In the data rows, 128 means zero.
Each row of this table is followed by its label. One hidden rule gives the labels. It looks at one to three of the table's principal directions, none of them among the few with the most spread.
[119 128 138 148 120 120 114 142 118 130 122 137 133 113 129 141 136 130
 126 135 125 136 150 131 131 110 124 121 139 134 114 123 130 115 120 116
 131 108 115] pn
[109 116 120 110 169 190 132 179 156 145 119 154 151 137 138 132 156 162
 153 100 130 114 103 162 129 104 163  94 130 135 146 168 152 117 122 140
 144 116 114] tp
[100 146 139 159 124 147 121 159 128 142 100 151 149 113 125 142 132 147
 124 131 125 141 169 149 116 102 160  99 137 134 117 161 145 100 128 121
 152  89  95] ld
[182  93 105  97 155  91 134  56  42  61 189  55 100 159 159  75  77  88
 169 141 141 127  60  80 185 195  80 176 135  86  87   3 136 179 111 193
  81 201 150] ld
[ 69 141 137 209 150 167 101 240 149  87 178 144 214 101  89 128 161 189
  85 118 216 138 169 146  72 110 212 120 130 108  95 158  84 100 105 125
 153  29  66] ls
[155  94 125  96 133 112 150 115 131 149 133 131  95 131 147 129 143 119
 135 119 107  90  95 134 145 119 118 122 136 129 172 134 113 140 102 118
  94 163 151] fb
[115 126 138 142 117  93  77 155  87  81 124 105 135 126 106 139 105 112
 140 154 139 146 133  99 129 137  85 163 142 137  75  56 111 131 125 136
 168 109 105] fb
[152  94 114 117 151 136 107 108 119  86 195  93 157 112 134  79 142 101
 146 119 150 152  78 105 164 137  91 154 120 143  99  42 135 145 114 156
  77 126 156] pn
[ 96 140 151 104  89  73  96 148 112 136 111 133  62 150 141 139  94 131
 118 116 138 102 131 132 168 106 123 113 155  75 129 131 132 139 105 127
 143 132 133] ld
[ 92 125 147 135 113  75  64 179 114  88 152 132 104 134 110 127 119 119
 126 130 159 131 129 102 165 110  77 144 147 104  67  72  92 132 107 124
 148 101 123] ls
[154 124 125 106 114  93 149  90 121 138 111 118  89 146 132 139 114 110
 123 141 106 104 120 114 124 152 103 149 126 128 155 130 110 148 133 114
 124 174 145] ls
[ 95 133 122 175 174 186 129 199 141 110 142 154 192 123 110 129 155 172
 130 123 163 135 149 146  96 120 181 112 126 130 100 159 117 105 124 136
 157  80  77] fb
[123 116 124 125 155 169 127 133 126 118 138 129 164 115 133  97 134 132
 147 119 128 145 114 146 146 116 155 106 133 128 119 111 160 118 123 160
 116 105 127] tp
[142 135 119 167 130 102 158 103 144 104 155 121 152 127  88 119 133 119
  88 149 156 120 156  89  90 175 126 184 100 152 128 139  61 148 129 105
 122 139 127] tp
[137 114 120 136 142 105 115 120 114  85 179 107 135 138 126 109 131 116
 116 138 161 128 112 103 141 155 101 167 134 106  98  72 103 153 121 133
 104 135 138] ld
[141 133 126 147 128 117 120  87  77  89 119  94 157 124 126 114  96 104
 129 167 125 157 145 113 127 163 123 160 143 125  96  63 153 139 141 151
 133 125 117] ld
[147 140 115 149 134 144 189  87 155 160  88 138 157 128 119 137 141 128
  95 147 108 109 166 136  78 155 169 144 114 171 188 201 122 134 140  96
 124 147 120] pn
[102 119 138 132 144 159 117 201 138 158 127 168 116 123 153 154 163 166
 145 104 122 118 125 171 133  70 150  63 149 101 125 167 135  91 113 116
 131  98 103] fd
[144 124 117 125 138 146 142 116 142 134 161 125 129 132 144 133 149 142
 121 117 142 126 113 133 120 138 133 128 120 110 137 135 130 134 139 124
 102 142 144] tp
[109 126 128  85 134 140 106 174 143 128 119 131 104 154 126 137 121 142
 152 103 131 112  85 135 132 118 119 117 126 115 134 135 126 131 132 143
 163 135 130] tp
[112 119 130 119 141 149  96 168 115 112 171 124 123 130 152 125 135 154
 149 103 158 139  97 143 155 106 133 100 141  79  94  97 151 121 121 156
 120 109 127] pn
[125 131 120 141 144 156 140 136 156 125 130 137 167 120 104 128 145 140
 121 127 140 131 137 125 102 138 147 141 108 158 135 152 116 126 136 124
 141 116 123] ld
[137 106 128  90 119  98 144 131 152 151 177 130  64 141 151 105 135 131
 123  79 148  80  79 123 168 111 124 109 118  98 167 157  96 146  82 125
  73 165 162] fb
[115 135 159 157  72  52 107 135  93 153 106 139  68 108 146 141 112 105
 114 138 105 123 172 124 157  82  98 101 156 121 116 130 114 105  88  92
 110 114 109] ls
[160  94 108  70 162 143 137 102 118 112 140 105 119 155 143 115 125 117
 163 124 115 111  60 125 149 156 106 147 131 120 144  83 142 159 135 160
 118 177 159] ld
[125 145 125 150 135 156 149 119 119 145  94 137 150 122 131 138 122 139
 138 135 112 140 160 138 113 131 156 114 122 152 130 161 156 113 138 131
 147 125 101] tp
[103 144 136 151 127 154 118 159 138 142 105 150 152 114 123 146 139 148
 129 125 128 143 159 145 116 106 152 107 129 145 120 159 147 105 133 121
 155  94 103] tp
[137 120 122 112 142 158 125 125 143 122 143 128 147 121 122 127 143 134
 140 123 128 143 107 134 124 130 127 128 118 129 124 112 137 126 149 141
 129 123 147] tp
[120 124 135 118 107  99 103 155 155 133 156 135  95 127 121 134 144 124
 120 107 143 119 112 112 138 107  86 132 117 131 123 129  89 128 116 103
 119 126 146] fb
[170 103 115  79 127 118 151  45 130 130 149  97 115 131 154  78 121  88
 118 125 111 121  83 132 165 146 123 138 135 109 172  90 158 161 126 147
  56 165 189] pn
[131 125 109 150 163 116 153 140 142  87 161 122 151 165  97 127 137 141
  94 143 178  90 129  99  89 190 137 193 117 120 130 139  55 166 126 115
 140 153 114] ld
[ 89 135 130 141 159 210 123 201 187 153 127 180 176 108 115 137 177 177
 139  94 139 145 137 169 111  79 176  74 114 145 125 192 143  86 138 127
 153  70 111] fd
[130 122 140 117 103  93  97 123 101 124 137 115  92 125 147 132 116 112
 136 128 122 135 118 122 159 112  91 123 145 108 108  85 139 128 119 129
 114 131 139] pn
[159 131 111  89 129 143 165  71 158 150  99 119 125 141 120 126 122 110
 132 129  96 121 108 121 110 160 121 149  99 166 178 154 138 147 159 127
 131 174 161] fd
[120 126 124 137 149 151 114 152 127 103 137 127 158 127 112 127 135 135
 139 135 138 144 124 126 116 134 125 136 126 134 100 106 122 122 140 139
 149 109 115] tp
[155 117 123 107 122 120 134 101 131 135 132 117 112 129 135 136 134 112
 133 132 109 127 107 121 124 137  97 140 120 138 142 112 124 135 141 119
 113 154 151] fb
[125 129 124 110 141 144 122 120 105 108 106 113 141 138 125 110  98 120
 153 136 117 140 113 130 138 141 135 129 134 125 116  99 157 133 138 165
 151 130 122] pn
[ 89 148 144 191 126 135 131 186 146 148  87 176 163 107 102 163 153 156
 100 145 128 124 204 147  86  98 168 111 137 157 127 198 101  94 118  85
 167  76  74] ld
[153 117 123 124 125 108 116  85  95  95 172  94 123 126 142 104 115 105
 131 138 139 150 107 108 155 150  96 149 134 100  96  53 140 145 132 149
  91 141 153] fb
[ 72 143 133 165 159 200 122 236 194 159 125 197 173 115 109 162 190 196
 126  94 156 126 160 165  96  75 180  79 115 149 122 225 115  84 127 102
 170  65  87] tp
[176  96 121  82 123  98 153  63 100 146 110 105  87 137 162 124 118  91
 144 140  80 102  93 126 155 140  96 138 144 133 172  99 146 152 117 127
  88 187 160] pn
[148 126 122 112 129 104 163  59 111 132  65 119 134 147 123 124 100  99
 114 166  94 103 150 122 129 171 138 169 144 153 172 131 147 164 132 125
 138 168 137] tp
[138 114 120 119 141 142 136 124 133 128 156 123 132 127 141 121 142 137
 133 112 142 121 107 130 139 130 136 126 123 124 137 126 135 137 118 137
 104 138 139] tp
[155 101 123 126 143 128 118  98 103 110 181 113 127 116 162 100 146 107
 139 133 123 152 102 132 167 120  96 118 148  92  95  55 148 127 127 140
  64 127 154] tp
[116 146 129 137 119 115 153 157 183 168 114 174  93 142 104 166 153 147
 115 112 127  96 151 112 102 121 111 129  94 162 148 220  65 121 129  77
 156 149 123] ld
[133 143 121 119 128 135 157 109 145 135 100 128 132 142 106 135 112 133
 120 134 122 115 135 123  97 158 150 146 108 143 158 167 117 140 146 130
 156 150 130] tp
[115 179 125 171 118 183 146 109 156 144  71 136 199 103  93 133 121 132
 111 148 110 179 191 140  62 139 174 125  97 186 132 182 161  97 181 123
 173  87 102] tp
[101 118 158 104 102 116  83 180 104 166 109 157  65 114 175 147 132 135
 158 107  91 133 117 175 181  39 115  39 174  75 112 120 167  84 107 128
 118  96 124] pn
[154 124 124 130 122  99 123  73  94 101 140 103 124 129 133 117 111  97
 129 156 121 148 130 103 147 157  88 161 136 120  98  62 137 146 141 135
 109 147 146] ld
[103 129 137  89 109 110  94 174 142 127 155 124  78 147 135 124 115 143
 134  85 159 108  84 129 155 105 121 109 126  85 130 131 117 135 109 143
 132 129 143] ls
[127 121 122 198 149 121 118 148 137  80 169 129 196 106  86 126 167 122
  92 162 165 145 166  98  87 151 109 183 122 164  84  97  65 128 127  95
 124  89 104] fb
[116 109 150  61 110 116  81 158  61 149 103 119  44 145 201 147  92 138
 187 103  93 120  75 174 201  71 119  51 186  42 121  81 207 114 107 171
 129 138 130] ld
[122 137 140  96  79  74 103 116 143 145 103 120  81 136 122 143 110 105
 112 121 121 111 123 110 142 122  88 150 125 146 155 131 121 147 122 104
 138 145 155] tp
[ 96 127 135 139 141 159 103 199 147 133 146 154 140 118 129 139 156 161
 138 102 149 134 125 149 129  87 143  92 131 119 108 147 127 101 118 127
 141  87 108] ld
[ 86 194 146 211  95 148 146 150 150 166  68 167 168  99  99 160 124 157
  87 143 126 156 239 147  62 109 195  99 112 160 127 233 132  79 148  92
 177  69  70] fb
[109 122 138 111 128 147 104 156 121 144 119 140 116 120 153 119 129 133
 155 106 113 139 113 156 166  81 133  77 146 115 119 123 171 106 115 146
 123 105 125] fb
[161 118 108 108 142 112 149  86 122 107 138  99 122 156 126 120 118 106
 124 145 127 111 100 103 115 180 100 178 120 130 141 101 107 164 142 129
 119 178 146] fb
[ 97 146 152 108  84 127  98 149 158 163 105 146 110 107 125 140 125 140
 122  97 126 138 138 148 145  78 143  90 124 132 147 162 158 109 125 124
 142  95 146] pn
[116 139 118 171 166 175 184 133 166 138 106 166 195 121  94 118 150 154
 101 139 135 116 178 144  85 143 205 128 113 160 155 209 109 120 130 118
 144 107  99] pn
[131 120 126 126 135 126 151 137 152 151 128 151 112 135 131 135 149 135
 118 121 120 101 128 136 123 118 132 117 126 128 154 170 101 127 118 104
 115 141 131] tp
[143 136 128 118 115 127 149  86 105 149  93 118 113 126 147 122 100 114
 142 133  94 133 134 134 137 131 139 112 129 135 146 136 165 124 130 141
 122 148 128] fb
[131 131 120 133 139 137 149 117 148 126 111 131 154 132 105 125 131 125
 114 139 127 119 139 122 103 150 142 152 116 157 149 151 113 138 135 120
 141 133 126] fd
[ 88 148 150 158 106 132  64 157 100 105 148 127 146  98 136 119 117 136
 134 122 156 185 155 137 166  89 130  98 148  97  55  76 178 101 128 153
 134  60 116] tp
[102 134 134 159 138 158 133 187 156 149 132 165 145 113 120 148 161 166
 123 110 142 123 152 150 105  94 165  93 121 134 130 189 109  97 116 110
 140  93 100] fb
[112 115 136 113 135 138 104 162 103 126 142 128 112 128 158 117 122 142
 153 106 135 128 104 151 167  94 142  85 152  86 112 108 160 117 104 157
 118 112 120] ld
[109 119 112 121 175 166 104 181 130  73 161 111 172 153 107 113 128 151
 145 119 177 128  88 120 116 156 140 156 123 115  97  93 115 145 133 165
 164 115 110] fb
Here are more rows. What is the label of each one?
[171  98 117  73 140  97 114  64  27  90 135  67  74 160 183  93  65  81
 195 144  94 137  59 108 203 157  67 136 161  81  88   1 184 158 122 194
 100 194 145] -> fb
[ 99 147 150 175  96 101 101 160 112 135 134 141 114 105 138 132 127 130
 110 128 138 147 173 134 138  86 128  96 145 110  92 133 125  96 108 108
 117  83 100] -> fd
[134 111 125  86 137 147 120 144 145 140 135 133 109 135 139 135 143 135
 151 107 116 122  84 143 138 111 114 108 126 117 141 124 136 125 136 135
 127 137 151] -> tp
[ 99 113 143 112 140 160  85 189 105 134 140 144 118 119 168 134 140 159
 164 100 130 141 104 173 174  67 146  59 166  75  99 104 183  99 111 157
 125  88 117] -> pn
[140 115 121 113 146 170 152 122 147 152 106 136 157 114 131 128 147 135
 139 121 105 124 118 152 113 119 160 112 122 161 171 158 151 120 130 132
 125 127 131] -> ld
[120 141 126 139 124 105  90 118  74  57 128  78 152 138 101 100  68  99
 143 156 150 161 125  86 131 172 102 178 127 132  66  40 132 146 137 173
 167 121 107] -> tp
[108 149 130 165 137 155 140 131 126 127 102 142 172 116 114 119 120 140
 120 140 130 145 173 140 112 129 176 117 128 141 119 157 147 112 133 136
 149  97  97] -> fd
[ 97 140 130 140 144 184 139 177 156 157 100 157 160 119 127 132 143 163
 132 106 128 126 143 167 107  95 192  82 125 141 152 198 151  99 123 131
 150  92  96] -> fb
[113 145 127 147 136 143 127 130 121 113  97 128 165 128 105 127 111 130
 130 145 129 143 156 123 112 144 147 143 125 152 114 130 139 126 140 140
 167 112 104] -> ld
[130 127 141 104  94  99 120 124 133 157 123 133  78 124 143 144 126 125
 126 113 114 116 120 133 146 102 111 108 131 115 149 140 129 125 119 114
 115 139 151] -> fb
[129 122 145 118  86  74 105 115 129 135 143 123  89 116 135 125 127 107
 102 126 129 123 129 123 154 107 100 128 143 107 135 107 116 134 111 107
  95 123 158] -> ls
[141 120 135  93 101 108 114 118 121 148 148 118  74 127 157 137 124 126
 141 103 122 123  95 129 158 107 102 107 129 102 137 114 142 129 120 131
 102 149 159] -> pn
[143 115 146 110  85  61  85  86  79 109 149  98  80 114 149 110  99  83
 134 139 116 151 116 107 191 114  65 133 154  97  91  33 146 137 115 140
  90 132 163] -> ls
[137 143 121 131 120 132 110  90 126  92 126  96 169 120  95 116 107 103
 128 149 135 169 132  95 110 168 103 180 104 166 102  78 139 143 164 145
 153 123 142] -> ld
[112 132 132 135 134 134 113 146  97 114 110 120 139 132 135 123 106 132
 140 135 130 134 134 138 135 124 146 118 148 115 112 111 153 123 120 149
 146 112 101] -> ld
[123 131 129 152 130 115 137 134 124 129 122 134 129 129 127 124 129 124
 117 136 129 118 149 123 123 127 131 131 132 138 126 144 110 125 113 113
 123 126 108] -> fb
[130 140 144 102  71  67 115  92 112 147 119 109  62 132 150 119  90 102
 110 119 118 117 126 123 162 116 112 118 140  96 150 121 142 139 112 124
 101 147 155] -> fd
[104 134 147 145 107 121 102 162 134 145 128 152 118 106 132 142 143 139
 122 120 127 141 152 143 139  82 127  94 140 118 112 139 131 100 118 111
 127  90 121] -> fd
[154 117 122  87 114 111 136  95 129 141 144 105  89 143 154 131 123 122
 126 111 129 107  89 125 141 140 115 137 125 110 165 122 139 154 126 130
  98 170 163] -> tp
[101 144 152 157  92 106  81 150  99 135 151 135 102 106 160 139 126 137
 128 116 146 161 158 135 171  80 113  89 150  91  74 102 164 102 113 124
 110  88 119] -> tp
[102 182 138 177 101 167 136 136 156 168  67 158 166  99 109 155 131 143
 110 138 104 170 204 151  74 105 167  96 109 171 129 204 156  80 166 102
 170  78  94] -> ls
[119 142 151 163  86  84  96 114  84 126 116 123 114  99 138 132 108 105
 122 150 116 161 174 120 153 103 103 117 150 125  86  90 148 108 117 119
 119 100 115] -> pn
[159 118 110 137 151 132 167  73 132 108 115 115 176 126  98 110 127 105
 116 162 117 125 139 106 101 180 134 182 114 175 149 119 111 153 140 128
 128 150 135] -> ls
[111 114 157 103  94  78  75 175  84 136 136 134  47 132 167 164 118 140
 146 116 122 115 110 146 175  76  96  83 174  51 103  90 133 114 102 127
 126 122 130] -> fd
[120 138 129  96 113 133 141 129 187 163 142 153  96 135 119 135 141 150
 120  86 143 108 115 128 139 117 137 115  95 127 162 190 115 135 130 120
 127 145 167] -> pn
[140 136 114 193 154 129 163 101 141  91 162 135 188 118  83 113 147 126
  89 164 157 141 178  96  89 178 138 180 107 148  98 129  71 137 142 110
 121 118 118] -> pn
[148 121 118 125 140 127 137 106 116 119 120 116 133 137 130 128 127 110
 136 148 109 131 120 119 118 149 104 148 130 140 125 104 125 136 142 125
 127 148 128] -> ls
[135 102 123  97 142 134 108 163 134 123 178 126  98 137 145 135 150 141
 157  96 144 117  71 123 151 113  93 118 122 109 114 104 113 130 118 136
 114 143 145] -> pn
[140 137 119 126 128 121 153 107 141 133 133 125 116 146 123 132 125 129
 116 128 134 114 129 114 113 155 126 148 111 128 142 151 108 143 138 119
 127 158 136] -> ld
[114 161 137 184 114 165 126 137 114 147 118 137 159  94 141 141 131 149
 127 130 126 176 181 151 105 101 166  84 125 129  99 154 170  81 143 128
 131  80  91] -> pn
[125 104 142 107 120 112  83 176  94 129 156 128  75 126 168 150 138 136
 164 110 121 129  90 142 166  81  85  87 157  80  93  80 134 108 110 133
 114 123 128] -> fb
